In the rows, 128 means zero.
The rows of T fall into 3 groups, and each row is roughly a mix of its group's hidden directions; some rows fit no group.
T:
[[144 104 129 137 110 105 137 113  78  89 122]
 [149 103 145 140  95 135 150 114  81 104 123]
 [149 100 152 158 119 109 124 159  92 102 122]
 [135 134 141 106 116 176 130 110 120 179 121]
 [103 121 103 133 135  84 134 144 128  78 140]
 [128 151 156 123  98 156  91 126 136 161 154]
 [ 99 156  97 115 148 145 151 124 168 133 152]
 [136 177 136 128 158 108  96 126 128 154 103]
 [140 144 110 113 170 128 164 119 140 148  88]
 [148 117 159 154  86 130 103 114  92 140 126]
 [118 129  95 150 166 118 141 171 135 112 155]
 [149 102 165 129  84 141 143 119 128 120 163]
 [132 109 142  96 103 119  79 102 143 150 119]
 [152 139 154 159 142  86 102 141 129  96 138]
 [176 111 147 159 141 145 150 104 112 136 105]
 [121 111 127  83 130 132 106 105 172 156 133]
 [119 130 134 181 107 120 152 141 132  93 157]
 [117 148 101 132 114 110 142  95  92 113  88]
 [138 131 133 172 151  97 134 156 108  92 139]
 [154 129 144 160  87 112 114 126  84 118 120]
 [119 132  92 148 147 128 154 157 112  96  94]
 [116 117 142  76 110 147 116 106 141 165 142]
 [101 125  90  97 129 101  99 113 132 116  95]
 [104 133 126 128 110 143 153  68 113 153 131]
 [133 181 132 143 155 103  99 125 118 153 114]
 [135 131 145 120 108 184 132 106  97 155 120]
 [110 124 141 135 111 106  89 161 137  93 159]
 [109 151  94 163 141 111 153 159 125  99 125]
 [142 129 150  87 136 130 105 113 169 164 137]
 [105  93 141 120  89 125 101 119 146 127 167]
 [116 127 128  91 126 151 133 111 184 150 144]
 [135 102 173 127 114 134  78 140 117 139 143]
 [112 137 124  99 117  98  71 104 127 138 132]
 [112 120 166 117  97 105  81 135 107 139 126]
 [ 89 101 136 106 111 132 110 144 160 136 166]
 [167 124 143 173 126 160 153 106 111 131 126]
 [118 164 107 170 147 133 168 148 123 125 113]
 [117 116 154 168 107 125  97 160 119 106 153]
 [111 158 114 133 151  97 115 148 180 131 126]
 [106 151 111 161 126 101 134 163 105 116  94]
 [125 130  92  99 157 137 167 121 166 127 140]
 [151 156 108 108 149 121 153 102 107 131  85]
 [164 135 113 115 128 110 108 121 165 175 127]
 [117 123  99 154 128 112 127 146  82  91 108]
 [154  88 149 110 107 154  97 100 122 145 135]
 [159 127 153 156 126 152 115  97 169 149 128]
 [135 110 136 158 142 143 166 160  95 104 143]
 [ 82  99 109 119 109 122  99 103 103 112 124]
 [113 105 130 114 126 112 103 116  79  91 149]
 [118 134 107 117 149 152 176 118 168 151 129]
 [101 126 115 156 132 119 164 152 159  95 150]
 [161 125 141 176 130 159 150 121 100 136 112]
 [108 156 115  94 137  96 109 142 169 139 110]
 [114 119 138  82 120 145 139 126 180 147 143]
 [135 158 136  94 101 131 104 101 130 149  89]
 [172 121 144 116 142  95 122 111 140 127  83]
 [116 136 124  98 105  99  86 106 150 149 105]
 [146 170 171 153 141 116 104 152 119 134 137]
 [121 104 119 121 128 168 175 106 137 128 162]
 [144 105 121 156 150  95 137 122 136  77 145]
 [ 72 144 105 134 128 118 146 108 108  96 124]
 [106 164  99 101 142  87 122 109 143 114 115]
 [109 115 158 137 102 133  87 128  84 143 143]
 [132 139 121 103 134 147 147  97 177 161 116]
 [123 150 123 133 117 178 127 107 114 168 155]
 [139 115 119 151 131 159 186 104 111 134 124]
 [149 162 124 122 157 119 110 108 114 169  96]
 [137 133 104 174 157  99 149 135 125  95 116]
 [114 121 101 143 140  87 135 147  98  90 107]
 [113 161 104  77 128 141 113 100 150 135 133]
 [143 107 140  94 105  95 106 100  94 116 119]
 [121 147 104 158 175 119 116 110 138 166 129]
 [147 110 117 135 143  83 142 160 122  87 118]
 [139 109 144 139  95 118 125 130  72  98 118]
 [ 90 113 131  98 103 119  98 142 162 129 154]
 [136 127 138 106 110 105  76  97 107 138 107]
 [157 111 165 109 135 155 154 140 150 127 163]
 [153 140 111 116 156 115  93 126 118 156  84]
 [116 137  95 151 142  89 159 132 139  89 126]
 [144 142 103 122 174 102 139 123 160 128  93]
 [121 181 102 139 141  98 133 122 152 129  98]
 [149 112 159 138  96 111  84 143 112 104 120]
 [154 119 170 114 130 130  96 137 147 150 166]
 [125 149  98 125 140  93 132 138 101 119  77]
 [158 124 149 189 131 131 139 130 107 133 104]
 [127 112 151 164 110 152 158 154 105  98 143]
 [111  94 148 121  91 116  80 145 125 122 144]
 [138 131  86 139 117 125 169 143 150 117  89]
 [135 138 115 152 160 127 182 152 108 109 125]
 [ 98 140 125 100 126 125 150 159  75 116 128]
 [124 143 126 116 119 141 162 101 178 162 132]
 [137  99 165 124 106 145  82 118 122 157 132]
 [154 122 163 133 117 110  75 101 124 141 124]
 [139 106 151 158 109 159 144 162  98 107 133]
 [ 91 144  83 141 133 109 118 111 108 126  95]
 [126 126 159  98 107 135  83 117 144 153 157]
 [108  91 114 143 130  78 134 136 140  95 138]
 [120 150 118 108 140 135 133 117 196 130 144]
 [140 124 166 121 111 162 129 105 104 170 112]
 [118 141  86 150 165 125 156 145 143  96 133]
 [110  86 159 134 103 138 113 149 108 112 161]
 [145 109 151 103 118 145 108  85 117 169 130]
 [163 135 167 126 130 150 156 140 157 146 157]
 [ 93 101  90 143  93 110 118 135 128  99 124]
 [100 169  99 148 131 121 161 156 123 115 109]
 [129 159 119 119 143 178 123 136 133 174 115]
 [143 105 152 137  98 132 115 128  69 116 120]
 [144 134 135 163 146 173 149 116 159 133 153]
 [ 98 121 152  88  93 135  97 146 135 142 146]
 [142 123 180 134 120 151 100 107 148 151 149]
 [124 153 102 160 161 147 156 144 164 125 133]
 [137  91 161 160 110 122 115 132  85 117 133]
 [138 132 112 130 138 158 166  97 152 164 104]
 [112 147 129 147 146 167 165 149 112 113 161]
 [100 133  82  99 147 115 155 128 162 133 130]
 [129 147 110 114 136  80 102 113 170 127 113]]
Here is one row of each group, with its name. Which group are the others in?
[139 112 160 151 105 128 103 138  78 107 134]	<13>
[123 147 123  74 123 108  99 108 145 156 117]	<35>
[120 165 107 170 153 120 155 149 126 102 131]	<83>

[149 143 139 110 158 111  76 147 126 137 101]	<13>
[165 135 127 166 125 128 147 115  86 115  98]	<35>
[118 137 142  84 110 120  74 140 116 144 122]	<35>
[149 141 139  73 129 123 111  91 129 149 109]	<83>
[ 87 107 139 122 106 146 140 155  85 145 137]	<83>
[111 103 141 146 101 145 129 153  77 108 139]	<35>
[103 144 100 104 157 138 152 112 167 147 112]	<13>
[157 136 147 135 123 136 101  81 146 162 108]	<83>
[ 98 129  92 100 135 115 107  96 130 136  90]	<13>
[118 142  93 125 160  86 159 147 139 107 123]	<83>
[157 107 160 135  96 160 145 100 104 136 136]	<35>
